Here are some points, one per row:
[-0.5   0.78  1.56 -0.87 -0.62  1.39  1.16 -0.6  -0.81  1.08  1.23 -0.13
  0.06  0.44  0.84  0.12 -0.42 -0.45  1.69  0.18  0.45 -0.04  0.66  1.56]
[-0.73 -0.95  0.04  1.46  0.11 -0.76  1.62  0.36  0.66 -0.8   2.11 -0.97
 -0.13  0.65 -0.41  0.13 -0.65  0.7   0.13  0.1  -2.54  0.76 -0.01 -0.84]
[-0.66  0.83  0.28  1.5   1.39 -0.35  0.63  0.37  2.42 -0.17  0.3  -0.19
  1.06 -0.15  0.74 -0.55  0.13  1.5  -0.05  0.17  0.04  0.68  0.43  1.2 ]
[ 0.14 -2.09  0.61 -0.37  1.46 -1.13 -1.76  1.45 -0.14  0.04 -0.35  0.15
 -0.9   2.57  1.1  -0.74 -2.27 -1.95  0.94 -1.55  1.01 -1.04  0.92 -1.55]
[ 0.55  1.05  0.75  0.97 -0.68 -0.11 -2.59 -1.44 -2.27  0.02 -0.44 -2.26
 -0.73 -0.89  0.12 -0.06 -0.65  3.21  0.51  0.18  1.64 -1.88  0.44 -1.6 ]
[ 0.48  1.57 -1.16 -0.34 -1.15  0.26 -0.18  0.66  0.93 -0.15 -0.41 -0.65
 -1.52 -0.73 -1.85 -1.1  -0.16 -1.11 -0.53 -0.38  0.11  0.21 -0.48 -0.63]
[-0.43 -2.13 -0.11  0.38 -1.12 -0.47 -0.59 -1.39 -0.04 -1.85  0.36  1.05
 -0.32 -1.78  0.86  0.25 -0.02  0.47 -0.35 -0.12 -2.97  0.13 -0.48 -0.46]
[-0.26  0.97  0.04  0.33  0.15  0.54  1.44 -0.8  -0.83  1.99  1.23  1.71
 -0.19 -0.77  1.02  0.71  0.43 -0.57  2.83  0.86  2.14  1.35 -1.28  0.04]
[-0.04 -1.85  1.09  0.11  0.1   0.26 -1.49  1.22  1.87 -0.93 -0.34  0.82
  2.23 -0.54 -0.05 -0.18 -0.1   0.73 -0.69 -0.84  1.87  0.09 -0.53  0.21]
[-1.37  0.59 -0.08 -0.92  0.46 -1.38 -0.57 -0.6  -1.61 -0.7  -1.26 -1.35
 -0.67 -0.26 -0.84 -2.95 -0.33 -1.12 -1.43 -0.4   0.19  2.65 -1.18 -0.12]
[-2.06  0.98 -0.16 -0.88  0.8  -0.61 -0.88 -1.82 -1.38 -1.14 -1.42  0.17
 -0.08  2.47 -1.15  1.13 -0.92 -1.49 -1.83  0.41 -0.29 -1.23 -1.98  0.21]
[ 2.09  2.62  1.63 -0.36 -0.55 -0.25  0.02  0.7  -0.81  0.64 -0.16  1.94
  0.59  0.72  0.56  0.53  0.93 -0.21  0.44  0.73  0.12  1.01  1.06 -0.17]
[-0.98 -1.02 -1.25  0.41 -1.3   0.3  -0.69 -0.4  -1.45 -0.67 -0.07  0.
 -1.5   0.29  1.62  0.54  0.68  1.79 -0.11 -0.61 -1.02 -0.6  -0.53  0.23]
[ 1.67 -1.24 -0.56 -1.26 -0.36  1.94  1.8  -1.19 -0.72  0.05 -1.54 -1.32
  1.19 -0.47  0.9  -0.3  -0.55 -1.19  0.07 -1.39  0.13  0.03  0.83 -0.08]
[-0.69 -1.95 -1.08  0.2  -0.16 -2.55  0.04 -1.55 -0.05 -2.67  0.36 -0.16
 -0.44 -3.09 -1.13  1.82 -0.86  0.16 -0.08  0.65 -1.25  0.5   3.33 -0.01]
[-0.6  -0.36 -2.08 -0.42 -1.25 -0.14 -0.66  0.36 -2.24 -0.19 -0.09 -0.59
 -0.36  0.41  0.97  0.17  0.71  2.69  0.2  -0.02 -0.36 -1.08 -0.21 -0.38]
[-0.29  1.21 -0.38 -1.34 -0.39 -0.75 -0.42  0.8   0.17 -0.27 -0.83 -1.61
 -0.42 -1.39 -1.95 -0.13  0.04 -1.64 -0.48 -0.56 -0.18 -0.29 -1.35 -0.94]
[ 0.87 -2.31 -0.76 -0.63  0.3  -0.73 -1.63 -0.19  1.43  0.24 -0.18  0.63
  0.84  1.9  -0.97 -0.19 -0.87  0.15 -0.32 -0.81  1.58  0.55 -0.14  0.04]
[ 1.13 -0.01  0.22  1.63  0.95 -0.97  1.09  0.17  1.28 -0.75  1.83 -1.57
  1.07  0.41  0.24  0.1  -0.06  0.56  0.61 -0.24 -2.45  0.44 -0.58 -0.26]
[ 2.99  2.41  0.52  0.94 -0.77  0.13 -0.45  1.08 -0.23  0.55  0.32  1.2
 -0.56  0.49 -0.26  0.64 -0.04 -1.09 -0.44  0.8  -0.11 -0.98  0.68  1.52]
[-0.52  0.69  0.37  1.52  1.26 -0.46  1.53 -0.46  2.65 -0.31 -0.36  1.17
  0.31 -0.19  0.26 -0.76  0.68  1.8  -0.32 -0.04  0.76 -0.49  0.39  0.44]
[ 0.52 -1.89  0.51 -1.76 -0.64  1.8   1.47 -0.34 -0.28  0.56 -1.31 -1.5
  0.26  0.01  0.56 -0.61 -1.1  -0.26 -0.07  4.27  0.13 -0.65  0.34  0.21]
[ 2.04 -2.03 -0.78 -1.08  0.11  2.67  1.8  -0.94 -0.58  0.49 -1.11 -1.41
 -0.04 -0.96 -0.76 -0.25 -1.17 -0.5  -0.08 -1.58  0.68 -0.43  0.63  0.7 ]
[ 2.2   2.19 -1.44  0.95 -0.61  0.81 -0.4   1.29 -0.13  0.37  0.31  1.02
  0.13 -0.11 -0.8  -0.04 -0.15 -0.71 -0.47  0.77  0.43  0.93  0.3   0.11]
[-0.56  0.12  0.14  0.69  1.26 -1.25  2.58  0.84  2.28 -0.47 -1.07  1.65
  0.19 -0.13  0.28 -0.34  1.74  1.83 -0.02 -0.71  1.25 -1.69 -0.01  0.99]
[ 0.48  1.58  0.8  -1.01 -0.25  0.39  0.05 -0.59  0.1   1.15  0.56  1.57
 -0.23  0.52  0.88  0.74  2.09 -0.36  2.6   1.    1.1   1.33  0.32  0.47]
[-0.76 -0.19 -0.66 -0.64 -0.71  0.34 -1.02 -0.27 -0.83 -0.55 -0.6   0.52
 -1.3  -0.23  0.97  1.2  -0.48  2.46 -0.46 -1.38 -2.47  0.26 -0.24  0.83]
[ 2.25 -0.52  1.73  1.85 -0.47  0.25  0.15  1.4  -1.7   0.24  0.14  1.08
 -1.2   0.84 -0.47  0.45  2.53 -1.29  0.23  1.49  0.82  1.03  0.41  1.02]
[ 1.06  1.36 -1.24  0.03 -0.85  0.5  -0.37  0.77  1.25 -0.17  0.02 -0.5
 -1.15 -0.71  0.07 -0.03  0.26 -1.89 -1.42  1.45  0.32  0.48 -0.85 -1.3 ]
[ 0.    0.44 -1.99  0.74 -0.95 -1.04 -1.1  -0.67 -2.36 -0.04 -0.53 -1.58
  0.09 -0.24  2.23  0.84 -0.12  1.59  0.08 -0.01  0.81 -1.19 -0.22 -0.3 ]
[-1.04  0.17  0.42  1.93  0.97 -0.24  0.71  1.41  1.62  0.04  1.07 -1.34
  1.05  0.47 -0.03  0.27 -0.28  0.94  0.9   0.1  -1.65  0.71  0.13  0.59]
[-0.14  1.22 -0.74 -0.43 -1.13  0.05 -0.51  0.02  0.8  -0.5   0.24 -1.27
 -1.21 -0.94 -0.94 -1.07  0.55 -2.19 -1.08 -0.66  0.11 -0.3  -0.46 -0.69]
[-1.39  0.83 -0.96 -0.52  4.24  1.23 -2.04 -1.06 -2.56 -1.27 -0.49  0.29
  0.53  1.24 -0.6  -0.28  0.34 -1.18 -0.79  0.61 -0.28 -1.1  -0.24 -0.45]
[-0.17  0.28  1.51 -1.7  -0.05  2.12  1.57 -0.29 -0.88  0.52  0.52 -0.85
  0.41  0.62  0.69  0.8   0.3  -0.22  0.77 -0.07 -0.07  0.43  0.76 -0.34]
[-0.93  0.73 -0.06 -1.34  0.18 -0.71 -0.73  0.1  -0.42 -0.56 -0.04 -1.76
 -0.78 -1.15 -2.   -0.72  0.91 -1.86 -0.51 -0.79 -0.04 -0.58 -1.04 -0.54]
[-1.01  0.64  0.34  1.27  1.24 -0.14  0.05  0.37  3.17  0.16  0.5  -1.13
  0.51  0.38  0.94  0.36  0.3   0.97  0.59  0.57 -0.91  0.6   0.39  0.83]
[-1.77  1.49 -0.92  1.2  -1.92  1.35 -0.5   1.81  0.41  0.71 -0.01  0.39
 -0.74 -0.18 -1.24  0.17  0.32 -1.49 -0.62  0.54  0.74  0.88  1.41 -0.58]
[-0.05 -0.31  1.34 -0.54 -1.26  1.75  1.54 -1.03 -0.84  0.79 -1.35 -0.84
  0.93  0.75  0.21  0.34 -0.1  -1.01  0.86 -0.67 -0.46 -0.26  1.07  0.36]
[-0.01 -1.38 -0.16  0.74 -0.13 -1.27  0.25 -0.46  0.77 -0.03  0.05  0.25
  0.1  -0.76 -0.61 -0.98 -0.38  0.45  0.98  0.45 -4.53 -0.19  0.23 -1.09]
[ 0.58 -2.46 -0.49 -0.56  1.05 -1.   -1.36  0.37  0.61  0.52 -0.21  0.46
 -0.19  2.13 -0.94  0.28 -1.62 -0.6   0.45 -0.94  1.63 -0.25 -0.1  -0.84]
[-0.39  1.23  1.07 -0.19 -0.17  1.18  1.3  -0.81 -0.71  1.56  0.57  1.25
  0.48 -0.28  0.76  0.83 -0.58 -0.23  2.27  0.64  1.21  0.94 -0.56 -0.32]
[-2.2   0.58  0.11 -0.95  0.29 -1.12 -1.05 -0.53 -1.8  -0.65 -0.24 -0.12
  0.25 -0.37 -1.15 -1.66 -0.96 -1.99 -0.82  0.13 -0.11 -1.59 -1.67  1.  ]
[ 0.45 -2.27 -0.49 -0.54 -0.18 -0.2  -1.5  -0.17  1.68 -0.21  1.23  0.72
  1.81  1.15 -0.78 -0.82  0.13  0.41 -0.98 -0.65  1.72  0.07  0.07  0.27]
[-0.42 -0.59  1.35  0.42  0.66 -0.99  1.73  0.96  1.85 -0.22  0.    1.25
  0.87 -0.08  0.76  0.16  1.02  1.59 -1.61 -0.96  1.73 -1.03 -0.23 -0.46]
[-0.68 -2.03 -0.31  0.09 -0.17  0.4  -0.48  0.35 -1.07 -0.83  0.11  0.87
 -1.18 -1.85  0.63  0.99 -0.2   1.56 -0.35 -0.63 -2.58  0.24 -1.17  0.27]
[ 1.41  2.34  1.26 -1.27 -0.21  0.09  0.8   0.67 -0.74  0.56  1.05  2.19
 -0.27  0.71  0.47  0.25  0.39  0.41  1.01  1.1   0.89  1.05  0.71  0.39]
[-0.34 -1.6   0.25  0.48  1.09 -1.15 -0.45  0.06  1.59  4.07  0.27  0.76
  1.11 -0.81  0.13  0.06  0.69  0.79 -2.31 -0.78  0.78 -0.38  0.27  0.52]
These points spread out most along one direction. Take the direction at right angles to it along which they spread out most. Then take the direction at right angles to both along which they spread out most. Go by this last direction. How many in every 100 of the points above lie lower along it than each point below? Round to a whole number. More than half of the points above lie lower than the first one.
[ 0.45 -2.27 -0.49 -0.54 -0.18 -0.2  -1.5  -0.17  1.68 -0.21  1.23  0.72
  1.81  1.15 -0.78 -0.82  0.13  0.41 -0.98 -0.65  1.72  0.07  0.07  0.27] 4
[ 1.41  2.34  1.26 -1.27 -0.21  0.09  0.8   0.67 -0.74  0.56  1.05  2.19
 -0.27  0.71  0.47  0.25  0.39  0.41  1.01  1.1   0.89  1.05  0.71  0.39] 60
[ 2.2   2.19 -1.44  0.95 -0.61  0.81 -0.4   1.29 -0.13  0.37  0.31  1.02
  0.13 -0.11 -0.8  -0.04 -0.15 -0.71 -0.47  0.77  0.43  0.93  0.3   0.11] 43
[ 0.    0.44 -1.99  0.74 -0.95 -1.04 -1.1  -0.67 -2.36 -0.04 -0.53 -1.58
  0.09 -0.24  2.23  0.84 -0.12  1.59  0.08 -0.01  0.81 -1.19 -0.22 -0.3 ] 87
[ 2.99  2.41  0.52  0.94 -0.77  0.13 -0.45  1.08 -0.23  0.55  0.32  1.2
 -0.56  0.49 -0.26  0.64 -0.04 -1.09 -0.44  0.8  -0.11 -0.98  0.68  1.52] 47
[-0.52  0.69  0.37  1.52  1.26 -0.46  1.53 -0.46  2.65 -0.31 -0.36  1.17
  0.31 -0.19  0.26 -0.76  0.68  1.8  -0.32 -0.04  0.76 -0.49  0.39  0.44] 26
[-0.17  0.28  1.51 -1.7  -0.05  2.12  1.57 -0.29 -0.88  0.52  0.52 -0.85
  0.41  0.62  0.69  0.8   0.3  -0.22  0.77 -0.07 -0.07  0.43  0.76 -0.34] 79
[-1.04  0.17  0.42  1.93  0.97 -0.24  0.71  1.41  1.62  0.04  1.07 -1.34
  1.05  0.47 -0.03  0.27 -0.28  0.94  0.9   0.1  -1.65  0.71  0.13  0.59] 53
[-0.42 -0.59  1.35  0.42  0.66 -0.99  1.73  0.96  1.85 -0.22  0.    1.25
  0.87 -0.08  0.76  0.16  1.02  1.59 -1.61 -0.96  1.73 -1.03 -0.23 -0.46] 13
[-0.5   0.78  1.56 -0.87 -0.62  1.39  1.16 -0.6  -0.81  1.08  1.23 -0.13
  0.06  0.44  0.84  0.12 -0.42 -0.45  1.69  0.18  0.45 -0.04  0.66  1.56] 77
[ 0.48  1.58  0.8  -1.01 -0.25  0.39  0.05 -0.59  0.1   1.15  0.56  1.57
 -0.23  0.52  0.88  0.74  2.09 -0.36  2.6   1.    1.1   1.33  0.32  0.47] 64
[-0.68 -2.03 -0.31  0.09 -0.17  0.4  -0.48  0.35 -1.07 -0.83  0.11  0.87
 -1.18 -1.85  0.63  0.99 -0.2   1.56 -0.35 -0.63 -2.58  0.24 -1.17  0.27] 96
[ 0.87 -2.31 -0.76 -0.63  0.3  -0.73 -1.63 -0.19  1.43  0.24 -0.18  0.63
  0.84  1.9  -0.97 -0.19 -0.87  0.15 -0.32 -0.81  1.58  0.55 -0.14  0.04] 0
